One vector is turned by the same rotation once a step. Each row is the vector after some number of steps, and that number follows the row.
The counts run from 0 to 576.
[-15  -3 -34  25 -52  -3 -39  36 -28  27  29  20 -10 -21  14   3  14  34
 -31  11  29 -10   7 -39   5  17  26  -3  56  17 -64   7 -20  -1  30 -12
  -7 -12  -1  26 -16  20  25   0 -15 -64  -2 -16  29 -15 -20  64  21   1
 -21  29  21 -15  35  -6  -9  46 -18 -40 -19  25  12] : 458
[  3  25 -12   7 -33  40   9  20 -14  -5  12 -15  -7 -27   9 -11  13  12
 -13  12 -45  13 -21 -16  -8  27 -24  14  37 -16 -12 -35  -9  54  11  32
 -36  45  31   3 -12 -31 -36  24 -22  17   1 -58  22  -2  39  -7  28  36
 -11  30  23   2  22  24  -1 -40 -55  10 -39  28 -11] : 272
[  5 -16  20  38 -10  34 -13 -19  22   5 -20 -35   9  24 -21   6 -13 -54
  24  24 -15   7 -18  19  45  29   2   7 -42  23   6  -6  48   7 -48 -10
  12  29  -6   7   9  -7 -31 -56  13   1   4  42 -18  16 -15 -31  -3  47
 -29  13  19  21 -28   4 -16 -22 -11 -17 -11 -23 -65] : 425
[ 12  23   2  -4 -17  22 -27  28  -2   6  36 -50 -16 -28   0 -17  -8 -22
   1   6  11 -27 -51  28  76  35 -32  -8   3  34  -5  13  14  13  -1 -38
 -30  20  17  18  -3 -41   4  -3 -10 -44  43   4  21 -10   3 -23  -7  45
 -11  -5  32   2  28  35 -11 -11 -37 -25  12  24 -32] : 131
[ -5  -3 -34  12   0  11 -45  33  13  22  34 -34 -10 -38   1 -12  15  -4
 -23   2  61 -22 -37  -3  73  38 -36  11  25  42  -7   3   2 -12 -13 -15
 -14   0  -1  25  -1 -30  -2  16  -1 -67  19  -7  38  -9   2  -8  13  52
   8 -19  22 -18  11  29   7  15 -15 -28  17  50 -14] : 132
[-14 -25 -39  15  16  -9 -16   3 -25  -5   7  29  42   2  17  58 -25  23
 -27  -8  37  24  17 -23  -7   8  -8  -4  51  33  47 -41 -27 -16  16  36
   3 -21   0 -24 -35  10 -28  45  25  21 -16  28  -7  -5  30 -15  28  59
  35  12  20  -7   3  -9 -28   3  21 -34 -26   7  24] : 2
[ 23  26   1 -42  33 -10  17   7  12  19 -13  28  -8 -57  37  22 -12   5
  17  38 -20  19   2  28  -7  -3 -15   4  47 -27  24   7   6  19  22  13
   4  34   4   7  44 -12 -17  -2 -59 -15   0 -41  32  -5  49   6  12   5
   7 -17  -6  73  26  55   2  -7  -1   6 -16   0   8] : 539
[-12 -10   4 -32   0  -9  15 -31 -31 -13 -38  30  33  14  17   3  -2   4
  19  10 -65  24  61 -17 -62 -32  22  -9 -20 -12 -13 -40 -26 -22  27  -5
  39   4 -34 -45 -14  26 -22  14 -16  44 -33  14 -29   0  34 -21  15  -9
 -10  35 -25 -24 -15 -22  17  12  21  -2  14 -16  24] : 297
[-10  -2 -22  -8 -18  10  13 -11 -19  10  14  27  10 -25  33  18  -7  23
 -29   5 -13  19  30 -31 -50   0   3   2  56 -24  22 -55  -7 -16  22  28
 -22   0  11  -4 -20  -6 -48  57 -36  24 -10 -17  19  37  51  28  31  29
  54  -4  10  -4  20 -12  -6 -26  -9 -11 -34   5   9] : 139
[-26 -52 -14  28  -3 -13  33 -49  14  41 -63  23  49   5  34  -1  17 -15
  -1  12  29  20  47 -35 -50  -6  25  26  44  12  13  -9  13 -18   2  10
  19  28 -18  -4   0  15 -15 -44 -14  26 -27  -3   5  38   7  30  50  24
  25  26 -26  13   5 -16  19 -11  -5  -8   7 -35 -15] : 564
[-14 -56 -10 -12  23  27  23 -36  40  17  -2  36  18   2  49  10  20  21
 -39 -11  33   0  34 -34 -54   8  11  14   4 -32  10 -13 -23   5 -15  44
  -2 -13  -6  17   7  22   3  -5 -23  -6 -31  -7 -17  50  18  74  55  -8
  29   9   2   1 -29 -32   8  -5 -21  -6 -15 -44 -15] : 233
[  0 -27 -53  13 -27 -14  -8 -11  -3  43 -18  23  16  15  13 -15  40 -13
 -41  15  13 -13  24 -32 -52  24 -21 -15   4   7 -14  39  17  -7 -28  37
   9   1 -31  15 -27   5   7 -50 -13   1 -30 -61 -12 -17 -24  -2  56   5
  34   2 -11 -22  15  13  31  -4  -2  -4  16  29 -29] : 311
[-11   1  14 -18   5  21  21 -37  53  22 -37   1  40  -3  26 -11  -5 -12
  24  20 -24  13  27  18 -44 -61  -9  16 -17 -12   8 -50   8  18 -28 -29
  24  21 -11  16  30   7 -44 -10 -18  16 -19   5  45  62  30  -5  20  28
  37  39  23   7  14 -32  25  -2 -23  -9  22 -24  -7] : 155
[-23 -43 -17  52  25  -4 -11 -21  20  13 -45   3  61  27  10   8  16 -18
  13  -6  56  12  15 -30 -15  21  -9  15  -3  59  13 -19  -4   7 -25 -29
  50  17 -13 -14  -9   7 -19 -48  37  -6 -29  43 -27  27   0 -29  38  65
 -16  28 -14   2   3 -23  18  -3  25  -8   7 -18 -21] : 427
[ -4 -31   8  18  -6 -19 -11  11  13  -1  15 -23   0  -7  31 -23  -9 -24
  15 -18  15 -32 -24   0  57  32 -31 -30 -58  -2  19  10   6 -12 -21 -16
  11  -2  -5  11 -31  -2  22 -51  41  23 -22   8   1 -36   2 -15 -37  40
 -15   1  18 -16 -82 -31 -20   3 -32   0  11  60 -43] : 252
[ 13  42  -2 -15  -2  24  40  28   0  12  39 -28 -29 -30  17 -14 -46   0
   2  35 -27  16 -27  33  45  -4 -22  -9  27 -22 -19 -27   3  21   7  47
 -40 -16  19  45  41   2  26  12 -38 -20  11 -12  32   6   5  32 -19  14
  -7  33  33  16  -1 -14 -43  22 -59  -5 -63  -2   6] : 461
[-13 -26   0 -43   8  -1  -8  15 -22  26  40 -16   5 -10 -14  32 -33  13
 -16   2  37  28  14  44  14  -9   0  -4  22  37  29   7 -26 -55  -6  16
  22 -73   2 -19  16  27  46  37  26 -20   4  46 -23  31  -8   9  -7  -7
  33 -12  14 -34   1 -18 -17  54  25 -18  -5 -17  41] : 186
[  4 -36 -17   9   6 -14  40 -33 -14  23   5  27   9   9  17   5  14  28
 -49 -34  50 -21  28 -54 -44  -1  35   2  26  -7 -19   6 -37 -15  33  31
 -37 -14  -9  -9 -29  24  27  12 -21 -14 -10  21 -11  15 -27  61   6 -40
  -4  -2 -50 -21   1 -18  19  -2  14  38 -21 -19   2] : 511
[  9   6 -20  11 -26 -29  10 -24  -4  39 -25  31   9 -21  51 -25  -2 -11
 -36 -23  81 -21  11 -57 -46   6  14  -4  46  18 -12  15   6  21 -33  15
  10 -11  12  14 -12  25   9 -20  13  34 -63 -14  54   6 -23  39   8   1
  58  34 -16 -15  13  -9  20  17 -15  24  -2  10 -18] : 59
[ -9   3  19 -33   2 -15  35  -6  -2  20  41  -2   2 -17   5  24 -40  29
 -33   1 -10  14   8  48  31 -21  -1 -11   8  -1  15   1   5 -16   8   0
 -12 -55 -12   8  31  37  46 -12 -27 -26  17  34  -3  24 -11  47 -18 -16
  17  12  20  31  16 -30 -49  27 -36   4 -34 -59  61] : 50
[-10 -25 -42   9 -20  15 -20   4  -4  10   7  17  15 -22  27   7   5  20
 -47  -8  31  -8  26 -49 -46  25  18  12  64   3   5 -30 -21 -20  23  40
 -13   2  11   4 -31   0 -51  56  -4  27 -25 -36  12   2  23  37  39  32
  30  21   3 -22  -1 -13  15 -11   0 -24  -5  14  -8] : 138
[ -8 -13 -23  23   1   2 -48  18  14  -1 -57  20  36  14  38   7  18 -11
  26   7  30 -17  45 -48 -29  16  34   6  26  39 -47 -25  -5   4 -27 -17
  56   8 -10  -2  11   5 -42 -12  21  -1 -40  15  22   9   9   4  24  40
  -4  49  17   1  10   1  26  17  22 -56  13  -5 -27] : 17
[ 16   4  -7 -18  14 -21  37  15 -24   0 -44  12  31 -45  54  -3 -33   2
  11  27  12   4   5 -40   2  -4 -29 -40  35  26  22  -8 -32  22   0  -5
  -5  16   5 -32  17  18  21 -23  18  43 -69 -19  31   3  43 -12  18  11
 -12  46 -13  16  18   9  13  22 -14  33 -44   9  13] : 523
[-15 -10 -30 -25  15 -17 -40 -12  -4 -10 -20  28  26  44 -24  28  18  10
  21   0  18  10  18  23 -32   0  -2  21 -14  10 -10  12   0 -58  22  -9
  61 -10 -21 -22  -5  27   1  36  11  -5   1  35 -55 -10 -25  -9   6 -22
   3 -43 -36 -18  -7   6  30  29  75 -26  59  -6  30] : 28
[ -7  -7  13 -14 -24  17 -13 -14 -35 -26  20  -3  -4  -1 -15  23   9  42
  19   1 -84  33  18 -18 -35  -8  35  10  12  -7 -19 -48   7  15  45  -2
 -14  31  10 -46 -35 -28 -34  36 -20  33  30 -38 -39   6  58   4  14   4
 -25  22   7   3  20  13  -4 -39   7  -9 -40 -15  31] : 550
[ -9 -23 -26 -10 -13  23 -21   9  25  26  -1  16  12 -35  39 -12  29  -1
 -27  17  29 -15   6 -15 -28   5 -19  10  66  -3  19  -1  10   2 -11 -11
   7  14   3  24  -9  -7 -51  -3 -26 -29   3 -49  47   8  42  28  40  21
  61   9  23  13  37  27  54  -7  10 -18  28  31 -36] : 406
[  2 -27 -25  17 -30  14 -15  24   4   4   2 -28 -27  30 -29  -6  25 -38
  21  19 -14   6 -34  31  24  31 -21  -3 -30  21   1  44  38   9 -35  17
  32 -11 -32  17 -17 -13  19 -81  10  -6  10 -10 -49 -24 -27 -32  12  36
   0   0  34 -17 -25  -1  11   0 -19 -22  17  19 -20] : 173
[-23 -11 -12   8  40  15  34 -26  60  23 -47  -6  66   2   6 -12   9 -20
   4  13  25   0  27   5   2 -15 -39  16  -4  33  25 -29   7  18 -35 -23
  15   7 -11  13  47  11 -12 -24  11  19 -20  51  20  52   1 -43  18  42
  23  -8  -5 -12  25 -26  23  -2  10  -3  43 -17  -4] : 291
[ 21 -29 -10  28 -12 -10  19  -8 -38   0   5  -6 -24  12  -1 -13  32  34
 -37 -39  14 -15  14 -51 -38  39  45  -9   7  -2 -37  20 -26  -4  17  48
 -44  11  13  -8 -53   8  36   5  -2  -5   1  21 -45  -2 -45  43   6 -30
 -30   9 -44 -17 -27 -17  -6 -31  14  37 -14  -1  -8] : 510
[ -7  25  -1 -16 -57   0  51 -11 -19  15  30 -12 -17  10 -14 -36  28   7
 -14  11 -69  20   1   0   3 -47 -18  -5 -14 -24  23   7  58  19  25   6
 -22   5 -12  45 -47 -23  -2 -60 -31  15  11 -62  -2  -2  -2   0  13  -9
  39  19  33 -20  15 -23  -7 -24 -48  23  -8  16  20] : 314
[-26  -2  14 -27  36 -26  22 -43   2   0 -12  -9  51   7 -12 -22  -4  22
  23   5 -22  10  21  32  24 -42 -30  -3 -41  31  30  -2 -17 -36  53 -75
  -2   0 -26 -16  15  18  20 -13   6  -6  -2  44 -14  28   5 -32  -5  -7
 -18 -25 -16 -28  52 -38   2  17 -17  13  17 -32  38] : 570
[-10  -8   9  18  20  40 -16  -8  37   6   7 -39 -21   6 -23  14  -2 -28
  10   4  21 -11  -8  28  50  51   4  39 -24   6 -34 -20   4 -34 -30 -12
   1  -1  14  14  43  -4   2   9 -20 -52  57  53 -31  18 -25  32 -10  32
 -41 -25  -1  10 -37   7  -2 -13   5 -20  10 -26 -65] : 557
[-12   4  28  12 -53   1  17  -7 -32   8  52 -16 -38   1 -13 -31  -2  26
 -26 -26  -8  18   8  -8  -8   0  42  -1 -14 -25 -45  18   2 -18  29  35
 -41 -20   4  30 -46   9  28 -11 -38  -6  23 -14  -4 -20 -45  58  -7 -50
 -13  17   9 -15 -14 -26 -39  -2 -27   0 -29 -17 -14] : 47
[ 16  10  11 -20 -24   6 -11  48 -58   2  13 -28 -34 -17 -15  49 -56 -21
 -11  18 -20   8 -18  21  21  21  24 -23  -1  26 -15 -11  -1 -11 -27  64
  13 -48  -2 -26 -11  -3  39 -19   4  18   8  16 -23 -20 -23   4 -27   4
  -9  38  23  -8 -47  -1 -53  35   3 -24 -68   6  -8] : 188
[ 10   8  -8  29  -1  23 -38   4  -3   4 -13 -18  -7  24 -48  24 -11 -21
  13 -25  17  23 -18  11  33  46  12  22  16  36 -23 -19  13  -7 -33 -18
  14  22   2 -30  12 -12 -24  -1  15 -44  44  65  -6 -17 -33 -11 -26  32
 -55 -12  -4  14  -1  33  -9 -19  31 -12  -6  -8 -25] : 147
[-16  11 -38  51   2  38 -12 -18  36  21  40  -2   8   5   8 -34  18  18
 -49 -21  42 -15  10 -40  -8  20  -8  28  38 -24 -13 -38  -3  15  29   1
 -54  44  23  43 -38 -17 -37  48 -35 -30   3 -22  31  21  23  38  21  42
  17   6  10 -11  32 -31   8 -40 -23   5  16  20 -26] : 274
[-21 -22  -1   0  32 -15   1  -3   4 -40 -15  22  53  46  -4  18   3  15
  43   7 -19  18  26  22 -18 -44 -23  -1 -39   1  16 -30   0 -25  16 -22
  41  -1 -18 -17   3  18 -19  24  30  23 -25  32 -45  17  31 -73  22  49
  -8  10 -12 -10   1 -53   3  -9  21 -27  29 -11  56] : 160
